(in the rows, 128 means zero)
Named moves (each a turn or a mirror), then the moves between two rows, first move first; the first pair answered:
Gad (before -> after):
[144 142 110 130 174  93  87 160 149 176 157  90 147 119 134 124 130] -> [142 143 111 124 176  90  87 154 144 179 157  87 139 123 128 118 131]
[ 62 129 159  96 122  90 158 116 134  78 117 137  97 179 156  80  96] -> [ 67 141 165 102 123 100 156 128 146  76 124 148 103 179 169  90  92]
[123 123 100 117  95 142 158 109  95  88  81 135 106 100 109 143 164] -> [143 147 118 126  82 170 142 146 129  82 108 167 121 103 150 162 144]
nadun (before -> after):
[138 163 126 137 109 128 115 150  93 121 125 152  95 104 119 144 121] -> [143 161 122 140 113 127 110 144  92 126 126 146  99  99 119 144 121]
[102  91 132 113 146 103 101  81 124 132 147 114 154 175 134 110 126] -> [ 94  94 134 109 144 104 104  81 124 125 151 119 151 180 138 109 125]
[112 118 117 125 133  91 117 105 110 144 123  99 109 136  92  98 142] -> [ 89 132 124 119 124  87 128 112 119 128 121 106  97 148 111  92 133]
[165 122 109 147 100 155 111 134 121 113 115 168 160  96 149 161 157] -> [138 143 121 132  86 149 131 140 136  85 118 182 141 114 164 158 151]
tor (before -> after):
[ 97 119 192 147 107  99 137 127 124 138 128  97 138 139 116 100 131] -> [101 127 196 151 118 106 137 137 127 145 133  94 135 137 111 102 126]
[111  97 113 140 143 113  71 116 140 143  99 110 176 101 103 103 143] -> [107  99 110 137 146 106  75 114 137 144  97  99 169 103  92  95 141]
[129 151 162 124 130 151 159 101 129  96 123 118  97 111  92 123 153] -> [143 158 163 129 137 151 157 111 133 103 127 117  97 105  94 124 148]

Between the rows of a pair lie 2 to 3 moves.
[ 77 124 131 105 132 115 142 118 125 145 127 106 105 133 121 111 111] -> [133 110 121 127 142 136 101 133 121 182 145 105 139 112 121 126 117]  Gad, nadun, Gad
[134 184 138 133 135 141 123 161 151 145 118 102 101 122 127  94 145] -> [142 159 133 129  91 151 102 143 159 116 109 135 139 125 157 112 166]  tor, tor, tor
[ 94  96 153 106 108  81 117  95 146 109 114  81 188 185  94 143 138] -> [156 124 165 135 129 112  90 136 164 149 153  87 209 169 104 167 116]  tor, Gad, nadun
[107  93 108 104 102 121 132  92 115  91  96 128 122 126 124 124 164] -> [141  87 106 116  97 134 107 100 123 107 108 143 154 115 139 142 170]  Gad, nadun, tor
[ 93 102  96 130 172 106 133 105  88 178 147  63 105 126  85  94 117] -> [ 83 161 128 132 171 116 156 147 126 164 169  84  76 143 115  90  81]  nadun, tor
[153 131 157 150 149 145 110 148 138 151 157 123 135 134 125 125 100] -> [132  88 132 139 147 121 111 103 107 146 120 108 135 128  97 113 133]  tor, Gad
[ 64 120 150  95 133 104 165  95 122 102 121 104 109 169 121 100 128] -> [132  99 127 131 178 115 128 106 102 178 135  68 135 130  76 114 137]  nadun, tor
[ 95 124 134 117 122 155 103 129 160 124 152 169 180 171 156 162 136] -> [ 79 124 114 116 185 122 142 108 121 166 142  98 130 154  77 122 131]  Gad, tor, tor
[150 147 105 138 124 161 115 163 127 113 137 139 126  66 125 156 141] -> [104 137 101 114 104 141 141 134 123  74 115 141 110  88 131 144 151]  tor, Gad, nadun
[116 113 143 115 114 136 144 113 161 110 124 121 152 143 110 172 155] -> [110 130 149 117 144 130 161 119 158 129 126  96 125 143  85 155 143]  tor, tor, tor
[185 122  84 119  97 143 172 162  96 106  89 168 125  42  99 141 173] -> [153 128  88 102  90 130 196 154  96  80  79 162  99  58 104 127 169]  Gad, nadun, Gad
[106 142 166 118 129 102 138 110 168 150 133 136 101 178 142 148  99] -> [144 111 146 135 157 105 118  97 143 198 128 109 121 147 106 150 116]  Gad, nadun, tor
[155 100 134 123 169 150  84 138 127 193 168 107 178 162 151 105 113] -> [ 96  85 120  95 176 110 125  97 105 166 137  81 137 175 121  77 128]  nadun, Gad, nadun
[ 58 139 162 108 154  97 179 126 134 101 147  92  58 144 113 129 104] -> [ 92 137 151 129 180 102 173 132 120 142 153  71  61 114  79 133 105]  tor, tor, Gad
[ 89 110 135 120 160  94 102  96 125 156 147 107 149 184 130 121 135] -> [102 105 136 127 161 101  92  98 126 169 154 106 160 179 126 123 139]  Gad, nadun, Gad
[143  58 119 133 176 106  79 105  96 189 143  78 172 148  98 106 144] -> [114 143 179 120 127 138  96 166 174 122 183 149 158 194 196 125  93]  Gad, nadun
[102 103 117 102 129  97 157  98 114  88 104  83  82 134 108 114  93] -> [148  99 108 123 159 109 139 113 106 137 118  63  93 104  85 123  91]  nadun, tor
[ 66  98 161  91 121 110 129 103 126 116 144 107 137 185 152 106 124] -> [113  75 139 114 156 112 104  97  98 173 147  77 156 153 113 111 137]  nadun, tor
[134 143 120 130 143 106 125 156 173 180 162 132 162 150 138 120 125] -> [125 131 113 125 160  89 140 140 153 188 146 110 140 144 110 105 130]  nadun, Gad, tor
[149 138 184 150 100  90  99 166  95  83 148 140 135 144 186 142 109] -> [145 112 173 142  90  85  99 152  86  75 136 143 145 149 185 144 124]  nadun, tor, nadun
[ 69 180 123 120 135 102 228 146 130 106 110  84  19 123  85  92  92] -> [194 144  96 174 174 145 152 169 109 208 130  68  94  58  52 129 113]  nadun, tor
[190 128 129 123 108 165  93 156 144 147 150 151 142 114 164 138 147] -> [194 136 132 128 120 161  97 161 139 155 156 145 134 111 156 134 139]  Gad, tor, Gad
[153 168 136 147 119 136 143 158 134 121 116 138 121 105 120 143 121] -> [131 155 123 135 124 117 155 136 120 114  97 116 103 109 100 126 131]  Gad, nadun
